In the rows, zero is written as 128.
Rotation paths and how fast each direction turns (degrees each step)
Each turn is a multiple of 5 degrees from 10 to 175, or 0.
Each row of a path follows its step; steps can be skipped.

step 3: [142 136 138 147 127 131 131 141 112 122 132 125 132 120 127 123 120 134
 129 121 131 132 137 120 129 135 133 131 123 120 142 119 134 135 129 137
 135 120 121 127 107 125 134 128 117 125 130]
step 4: [149 127 127 142 129 127 127 123 113 130 126 140 124 125 133 137 122 149
 137 126 128 126 128 131 130 114 134 130 139 119 138 132 126 119 129 124
 120 131 140 131 131 136 130 132 114 142 122]
step 5: [139 135 133 134 128 129 142 119 130 128 144 110 116 119 137 139 121 132
 124 129 126 133 132 139 131 142 130 124 136 122 125 135 131 120 139 119
 122 137 129 130 137 128 117 141 118 122 136]
step 6: [140 126 139 139 128 128 122 124 136 132 133 117 114 120 129 120 128 128
 124 129 139 137 126 125 123 127 142 128 133 137 145 115 125 141 138 121
 132 133 124 144 131 126 131 124 133 124 145]
step 7: [142 122 126 139 113 124 127 114 127 133 138 143 117 124 118 134 136 140
 130 140 139 142 135 118 129 128 128 130 129 131 124 132 133 126 124 131
 122 120 128 134 122 129 148 133 130 113 128]
step 8: [127 127 128 137 130 126 134 124 125 143 131 120 133 133 121 122 128 128
 130 136 118 142 132 121 140 139 138 131 138 111 128 128 143 131 122 127
 108 140 141 135 135 125 136 135 131 130 123]
step 10: [125 115 135 131 125 132 131 112 126 106 125 117 124 124 119 134 142 135
 141 118 145 129 136 115 128 123 130 136 132 125 122 127 134 132 127 131
 123 135 135 136 126 122 125 113 123 119 129]
step 11: [137 126 140 135 132 130 117 116 113 130 133 128 142 122 121 132 128 117
 128 140 126 135 138 131 124 125 121 127 138 116 124 135 125 136 126 127
 118 117 133 143 121 112 115 123 131 122 121]
step 12: [135 128 125 129 123 118 136 130 115 132 134 124 127 125 136 109 152 118
 129 132 132 127 118 132 126 121 127 135 125 130 139 136 133 124 135 117
 107 122 133 132 129 119 118 131 125 129 121]
[128 124 129 127 126 128 127 127 124 127 131 132 129 127 128 132 128 132
 124 128 127 127 131 126 125 126 125 128 129 127 128 123 130 130 129 131
 129 130 126 128 124 124 132 125 131 130 129]  100
[126 129 132 126 125 128 128 132 127 126 128 130 122 130 129 124 126 128
 130 125 133 129 128 125 127 126 129 129 127 128 133 128 128 124 128 131
 130 128 126 129 127 130 129 123 128 124 129]  110
[129 122 128 132 125 129 127 126 127 127 125 126 130 126 126 124 124 130
 130 130 126 129 128 126 127 127 125 131 130 131 129 132 127 131 123 129
 132 125 124 126 128 127 128 129 127 126 129]  95

step 2: [131 124 114 129 113 135 125 125 118 126 112 133 145 132 124 122 122 126
 132 130 122 135 128 133 123 118 133 114 116 116 142 122 129 128 134 126
 133 139 123 139 133 125 141 122 142 127 137]
step 3: [138 133 107 119 108 132 125 130 129 132 131 136 140 132 125 130 125 111
 122 124 124 118 136 126 128 132 126 125 117 118 140 139 130 136 129 133
 126 135 117 134 122 141 133 136 123 117 117]
step 4: [118 138 114 128 111 114 124 128 131 127 126 121 126 127 125 115 113 115
 127 130 129 123 130 132 134 118 143 129 114 121 128 122 123 115 137 132
 124 125 119 149 129 138 124 128 125 126 124]
step 5: [123 133 118 126 109 137 143 125 129 133 116 124 129 124 122 124 126 125
 135 139 129 126 139 131 123 126 120 114 116 120 131 103 121 119 125 132
 130 126 126 132 132 128 137 139 124 119 117]
step 6: [128 137 110 110 112 136 135 123 139 137 133 128 117 128 123 128 130 122
 119 126 121 132 123 137 130 123 136 116 126 136 128 129 119 120 116 145
 117 136 122 132 128 135 135 138 136 130 119]
step 7: [130 138 114 120 118 122 116 127 130 144 119 125 135 121 123 126 126 132
 126 136 129 132 118 147 135 115 137 129 136 118 131 122 126 108 124 126
 134 137 127 131 132 121 124 135 126 124 111]
step 8: [130 135 116 130 128 132 134 120 135 147 118 138 131 135 125 128 130 140
 125 136 116 136 137 130 122 124 135 131 122 113 138 130 133 113 122 139
 129 116 117 131 131 120 146 131 128 118 123]
step 9: [125 124 118 126 121 130 134 141 130 137 117 133 134 133 116 122 133 127
 124 119 110 125 130 143 136 107 125 141 124 126 137 138 124 125 119 133
 112 137 124 139 131 128 140 131 129 130 127]
step 12: [126 133 119 123 130 133 122 127 122 144 121 123 133 131 114 135 131 117
 128 128 116 121 139 142 136 126 107 126 140 135 131 119 123 118 127 136
 123 130 140 135 120 138 138 137 138 127 125]
[127 129 128 132 128 129 130 128 123 127 125 126 130 127 128 126 128 128
 129 124 128 124 125 130 129 122 126 126 129 127 130 126 130 127 131 127
 126 132 127 126 131 124 124 132 128 131 128]  155
[124 124 127 131 131 131 128 128 126 125 126 129 124 132 124 129 132 129
 131 130 126 126 128 128 128 129 127 125 128 128 128 125 127 126 130 130
 128 126 126 131 129 124 130 124 129 122 129]  110
